[[-18 -43  33 -11 -25  41 -44]
 [-13  26 -53  30  33 -50   3]
 [ 27 -29  49 -38 -39  51  10]
 [ 41  -2  30 -35 -39  29  20]
 [ 48  31  19 -37 -32  11  41]
 [-20  26 -55  23  29 -45   7]
 [ 79  58  -8 -42 -37  -7  68]
 [-29 -20 -16  31  16 -19 -21]
 [ 18 -22  75 -31 -36  62 -17]
 [ 44  12  19 -32 -38  13  33]
 [ 70  50   5 -32 -37  -3  62]
 [ 16 -35  57 -49 -43  63 -17]]
->
[[-43  33 -11 -25  41 -44 -18]
 [ 26 -53  30  33 -50   3 -13]
 [-29  49 -38 -39  51  10  27]
 [ -2  30 -35 -39  29  20  41]
 [ 31  19 -37 -32  11  41  48]
 [ 26 -55  23  29 -45   7 -20]
 [ 58  -8 -42 -37  -7  68  79]
 [-20 -16  31  16 -19 -21 -29]
 [-22  75 -31 -36  62 -17  18]
 [ 12  19 -32 -38  13  33  44]
 [ 50   5 -32 -37  -3  62  70]
 [-35  57 -49 -43  63 -17  16]]

[[-61 -45]
 [-15  -4]
 [ 14  24]
 [-62 -46]
 [ -4 -12]
 [ -3 -10]]
->
[[-45 -61]
 [ -4 -15]
 [ 24  14]
 [-46 -62]
 [-12  -4]
 [-10  -3]]

[[ -9  -5 -13  23   7  62 -20  25  20 -17 -71   3  14 -14  19]
 [ -9 -15  -5  32   9  56 -10  26  22 -29 -53  -9  17 -10  33]
 [-11   0  -4  25   4  54 -15  35   8 -25 -56 -10  23 -12  13]
 [-11  -3   0  25  20  54 -15  20  19 -31 -73   6  19  -9  23]
 [-17   0 -11  29   9  53   5  22  11 -18 -60   4  24  -7  29]
 [-12   0   2  29  13  42  -9  29  20 -18 -70  10  14  -3  13]]
->
[[ -5 -13  23   7  62 -20  25  20 -17 -71   3  14 -14  19  -9]
 [-15  -5  32   9  56 -10  26  22 -29 -53  -9  17 -10  33  -9]
 [  0  -4  25   4  54 -15  35   8 -25 -56 -10  23 -12  13 -11]
 [ -3   0  25  20  54 -15  20  19 -31 -73   6  19  -9  23 -11]
 [  0 -11  29   9  53   5  22  11 -18 -60   4  24  -7  29 -17]
 [  0   2  29  13  42  -9  29  20 -18 -70  10  14  -3  13 -12]]

[[ -6 -13  11 -28  64 -35  24]
 [ -7   0  19  45 -45  30 -39]
 [-10  -7  17  16   0   6 -15]
 [ -9  -8  13 -25  60 -29  18]
 [ -7  -4  16  20  -7   7 -17]
 [-11  -9  14 -19  52 -21  11]
 [-11   0  20  45 -42  33 -41]
 [ -7  -5  13 -13  41 -19   8]
 [ -7  -1  18  44 -42  28 -37]
 [ -9  -6  18  29 -20  16 -25]
 [-12 -11  14 -28  65 -29  19]]
->
[[-13  11 -28  64 -35  24  -6]
 [  0  19  45 -45  30 -39  -7]
 [ -7  17  16   0   6 -15 -10]
 [ -8  13 -25  60 -29  18  -9]
 [ -4  16  20  -7   7 -17  -7]
 [ -9  14 -19  52 -21  11 -11]
 [  0  20  45 -42  33 -41 -11]
 [ -5  13 -13  41 -19   8  -7]
 [ -1  18  44 -42  28 -37  -7]
 [ -6  18  29 -20  16 -25  -9]
 [-11  14 -28  65 -29  19 -12]]

[[ 23  28  49 -10  57 -29   8  37  59  12 -61 -59  -8]
 [-33 -20  -6  39  17  10 -41  -8   8 -39 -12 -12  36]
 [ 45  29  20 -57  11 -17  68  27  14  63  -2  -2 -52]
 [-43 -29 -16  60 -10  18 -68 -22 -12 -59   6   4  58]
 [-31 -29 -34  30 -28  35 -28 -34 -26 -25  33  33  32]
 [ 22  10  -5 -49 -34 -19  34   1 -16  32   2  -1 -43]
 [  9  25  42 -12  58 -41   2  38  59  -2 -73 -72 -11]]
->
[[ 28  49 -10  57 -29   8  37  59  12 -61 -59  -8  23]
 [-20  -6  39  17  10 -41  -8   8 -39 -12 -12  36 -33]
 [ 29  20 -57  11 -17  68  27  14  63  -2  -2 -52  45]
 [-29 -16  60 -10  18 -68 -22 -12 -59   6   4  58 -43]
 [-29 -34  30 -28  35 -28 -34 -26 -25  33  33  32 -31]
 [ 10  -5 -49 -34 -19  34   1 -16  32   2  -1 -43  22]
 [ 25  42 -12  58 -41   2  38  59  -2 -73 -72 -11   9]]

[[ -2  13  -3  26 -38  21  45 -42  10  50 -38]
 [-12 -65 -58   0  43 -17  16  13  -3 -20   0]]
->
[[ 13  -3  26 -38  21  45 -42  10  50 -38  -2]
 [-65 -58   0  43 -17  16  13  -3 -20   0 -12]]
---
[[-30  73  -7 -60]
 [ 56   7 -43  -2]]
->
[[ 56   7 -43  -2]]

[[ 21   0  10  14  33  -6  18  16   2 -21  14  -3 -36  14 -30]
 [-29  24   4   8   5   8   1 -42 -18  15 -32  28  17 -32  17]
 [ -8  10  21 -64  -5  50 -23 -16  -4 -57  -5  33  24 -10  19]]
->
[[-29  24   4   8   5   8   1 -42 -18  15 -32  28  17 -32  17]]

[[-55  36  -7 -40 -30  -1  42 -28]
 [-43  27 -21   5   9 -59 -54 -51]]
->
[[-43  27 -21   5   9 -59 -54 -51]]

[[-35  46 -41  22 -24  67 -22  -8  -1  -9]
 [ 22   9 -19  17 -37  46 -50  58  -6   2]
 [ -6  35  -4 -27 -24  13  10  58 -20  10]
 [ 18  -6  11  -2  53  -8  -2  29 -16  -7]]
->
[[ 22   9 -19  17 -37  46 -50  58  -6   2]
 [ 18  -6  11  -2  53  -8  -2  29 -16  -7]]

[[-39  -8]
 [ 44   7]
 [ 26  16]
 [ 10 -23]
 [ 10  -7]
 [ 16 -69]
 [ 56 -40]
 [ 37   8]
 [-25 -29]
 [ 17   9]
 [-44  36]
 [ 18  22]]
->
[[ 44   7]
 [ 10 -23]
 [ 16 -69]
 [ 37   8]
 [ 17   9]
 [ 18  22]]

[[  5 -29  -7  39 -23]
 [  5 -29  -7 -55 -23]
 [  5 -29  -7 -48 -23]
 [  5 -29 -62 -48 -23]
 [  5 -59  -7 -48 -23]
 [  5 -29  -7 -48 -23]]
->
[[  5 -29  -7 -55 -23]
 [  5 -29 -62 -48 -23]
 [  5 -29  -7 -48 -23]]

[[  3   1 -10  -2   1  -7]
 [-10   7  25   0  10  -1]
 [-20 -14   5  -1   8  -5]
 [ 44  -6 -73 -19  -6 -11]
 [  4 -18 -13  -2 -23  -3]
 [  6 -20 -14 -25 -22 -24]
 [  9  -2   5 -21   1  -2]
 [ 11 -26 -21  13  -3  17]]
->
[[-10   7  25   0  10  -1]
 [ 44  -6 -73 -19  -6 -11]
 [  6 -20 -14 -25 -22 -24]
 [ 11 -26 -21  13  -3  17]]
